The rows of R fall into 3 groups, and each row is roughly a mix of its group's hidden directions; some rows fit no group.
R:
-12 -12 1 -14 -1 -20 -11 -4 8 -35 13
-12 -9 25 -2 -9 -8 17 3 -26 1 -22
-5 -27 16 0 15 -10 -11 -17 18 19 3
10 -6 -26 8 9 6 -18 8 32 5 -5
-5 10 9 21 14 29 15 24 -1 4 -1
-10 -17 -10 -2 19 3 33 12 14 -11 4
-7 13 13 -6 4 0 7 32 5 -30 -4
5 23 9 -6 10 26 -21 -14 -8 16 8
-16 8 1 28 5 -8 -22 -21 -16 -1 8
8 7 -12 -5 -18 -3 -3 -6 7 42 0
9 27 -9 11 -5 -19 10 -23 15 -13 -7
1 30 25 4 -2 15 7 21 13 -3 0
-4 -28 4 0 -1 -15 -3 18 3 -33 5
-18 -26 0 19 5 -20 24 0 6 -2 -6
-20 -22 17 10 3 17 12 -3 10 18 18
-16 13 -8 0 0 -15 32 7 21 -15 3
6 2 -12 -15 9 -8 29 -13 7 27 11
-13 16 21 16 -26 10 -13 15 -13 -4 2
7 -27 1 -2 -21 -22 2 -21 8 12 -10
-1 -8 -5 -2 -17 -21 19 24 1 -23 -14
3 18 -15 -2 6 0 -4 -32 23 -5 17
-26 2 -2 3 18 16 -22 -11 6 17 15
9 3 -5 -8 17 24 -21 10 7 29 3
0 -7 26 -12 -6 -14 -1 7 -28 15 -18
9 -8 7 -21 -10 -2 32 11 21 13 -1
-3 -20 -18 -19 8 12 8 22 18 6 16
-10 -20 15 -14 14 21 -15 15 3 20 7
-12 -2 8 -6 5 25 -16 21 11 -1 27
1 -20 -24 -3 22 9 -3 14 -23 12 -3
-8 -29 -8 2 -5 -5 2 -13 28 5 21
0 -22 -1 -5 24 14 10 11 25 18 1
12 7 -5 4 -1 8 -28 -33 1 -3 16
32 16 -11 -6 15 22 -14 -10 -4 -2 -1
-14 6 24 -1 32 -12 -9 -18 4 -7 -6
18 22 19 1 -6 -2 1 -11 18 -28 -7
6 18 -34 6 -14 4 -19 10 1 -15 -2
2 1 -6 -14 14 20 1 10 7 37 11
-17 -18 19 8 22 12 -3 9 -16 -21 -6
-6 20 -15 -4 9 10 -4 -21 16 28 11
5 15 6 -2 10 23 -19 4 -7 33 6
-7 -7 -14 5 -9 0 0 44 11 -3 -2
25 3 6 7 6 -6 18 -5 4 -35 -9
-4 -11 -9 23 9 -16 14 -1 -18 19 -21
-1 20 14 34 0 12 -19 1 3 13 -3
4 28 6 0 6 29 2 -18 7 8 18
5 -9 -11 24 22 12 -14 19 -5 22 0
-14 -4 -14 10 -28 7 -2 32 -8 -4 -4
5 24 -5 -11 0 1 -14 34 -16 -1 -11
2 26 16 1 10 23 -2 -1 10 -25 13
-9 4 -19 -26 -8 8 18 14 -13 10 19
-15 -12 18 2 -3 8 30 7 23 11 8
17 14 7 -9 -2 -24 22 -18 3 -14 -15
-20 7 30 -15 0 -5 15 14 -9 -3 -18
7 -11 0 -4 -15 -32 10 -18 16 -16 -8
-8 -3 -7 18 11 9 30 20 1 -8 -21
9 27 11 -4 -5 18 -31 -2 -1 -8 12
7 -6 -41 -2 13 -13 0 -7 12 -10 7
-22 2 -3 13 -17 15 11 11 -26 2 -19
-3 20 2 11 -27 -7 -27 -4 -16 -12 -2
-7 35 10 -6 -5 -2 5 -11 -6 -29 1
-8 7 8 31 -24 -5 -20 6 15 -9 -5
6 -12 3 4 37 9 2 10 19 -17 8
-24 -9 -20 6 -24 -16 -4 20 12 1 3
-13 3 -7 -16 5 9 3 -18 6 -29 26
-6 -8 -17 -4 -14 -31 14 -20 15 3 10
-1 -14 -15 -5 8 -28 20 -25 2 -13 2
1 -16 12 -19 22 27 -6 20 -8 4 -3
-7 0 16 -18 -4 -10 -12 34 -14 10 -12
8 11 14 -35 23 5 -12 8 0 -5 7
-5 -1 -33 -8 7 1 -20 20 -10 16 10
25 12 2 -20 15 -5 -14 -9 21 0 18
0 -6 3 -4 34 28 -1 -12 1 -9 15
4 13 8 0 -3 24 -16 -29 4 10 22
5 -5 -4 8 27 7 -4 -23 22 -12 19
-25 13 6 31 4 5 -6 15 0 1 -20
-10 -14 -18 -19 -5 -15 16 -4 -27 10 -12
16 15 2 -17 -1 23 -26 19 -8 8 3
10 16 -16 15 -23 27 7 0 -10 -14 -2
-4 24 21 -1 -9 4 10 -30 1 -17 4
-4 11 -16 -2 -22 -29 9 -12 17 -14 -2
-11 -19 -11 7 -30 2 1 15 -16 20 -1
-6 -17 -8 -26 -7 -15 -9 11 8 -21 19
34 18 8 5 7 1 17 -18 2 -9 -10
-9 -14 0 -33 -9 -6 4 3 -24 -16 7
8 10 -3 -5 -19 -35 5 -1 14 -21 -6
24 16 15 -10 7 -25 13 -14 5 3 -15
-4 -12 -23 5 -4 3 -11 11 26 -15 24
-19 -22 14 -5 -4 3 -28 12 -19 8 9
2 29 -1 25 -9 0 -15 -8 -20 -13 -5
-22 -13 -2 3 2 -21 10 20 11 -27 3
-14 -12 -37 -9 4 -13 8 -8 3 -2 18
18 -15 12 -23 22 -7 9 -1 2 -24 6
13 4 3 9 28 -10 16 1 23 21 -10
-11 14 18 6 -25 12 -24 13 -9 14 7
-14 3 -11 4 -24 25 17 -20 -5 -12 8
11 4 12 4 -10 4 -26 -30 11 -12 14
-18 -22 1 5 6 6 -7 27 -17 22 2
-4 17 -17 0 14 9 -10 -11 -16 28 17
-12 -21 6 -4 -14 -30 10 -15 3 -19 2
27 0 -9 -24 -7 6 18 -19 8 14 -10
-4 1 11 -11 -10 25 -27 25 -7 8 2
29 2 14 -14 18 17 -7 6 8 12 -18
17 -4 6 16 -13 15 16 17 -23 6 -18
-11 10 -3 24 -20 -3 -15 8 -7 -30 -5
-8 -1 10 -10 -8 -18 -10 -20 30 14 -15
23 0 -4 0 12 -13 15 -18 26 18 -8
27 15 9 -6 -2 -23 22 -6 3 -3 -19
0 -6 17 -26 -13 9 -28 12 -17 -2 -2
4 12 -4 9 23 -1 25 -19 -2 25 8
-14 20 -5 -1 16 -5 20 -32 9 1 -10
-21 -4 16 -1 37 14 0 5 -6 8 -8
-10 3 16 12 -16 5 -33 8 -14 -17 -5
29 -8 -9 -7 8 -8 9 9 -11 -3 -32
9 35 19 8 -7 2 -10 -13 8 -19 0
-5 7 -5 20 -11 3 -34 5 -5 -23 -7
-10 -11 -14 0 15 20 -12 -13 -24 16 17

Here is one row of each group, with its name. Which group are the others in?
7 -3 -8 -11 18 21 21 19 15 20 2 -> <121>
-24 -6 14 9 17 5 -13 20 -3 -25 -6 -> <129>
2 7 19 1 -18 -23 21 -4 0 -5 -26 -> <82>

-5 -5 11 -7 11 7 15 23 -19 24 -20 -> <129>
1 -6 26 2 0 30 -15 3 -9 22 8 -> <82>
-17 3 8 2 10 -24 6 3 9 -34 -13 -> <129>
-3 22 -10 22 2 0 7 -4 -24 -26 -4 -> <121>
5 20 -12 21 -7 19 -23 18 12 6 -3 -> <121>
15 3 -18 -7 14 -11 15 -19 17 26 5 -> <121>
-6 14 22 22 3 27 -5 20 -6 8 -2 -> <121>
9 -13 -8 -2 2 -1 12 -40 3 -11 16 -> <129>
-11 -3 -12 7 24 -11 19 -26 -10 10 15 -> <121>
2 22 3 15 -2 -2 2 -26 26 -14 14 -> <82>
-16 -2 -3 7 11 -2 27 3 27 -20 14 -> <82>
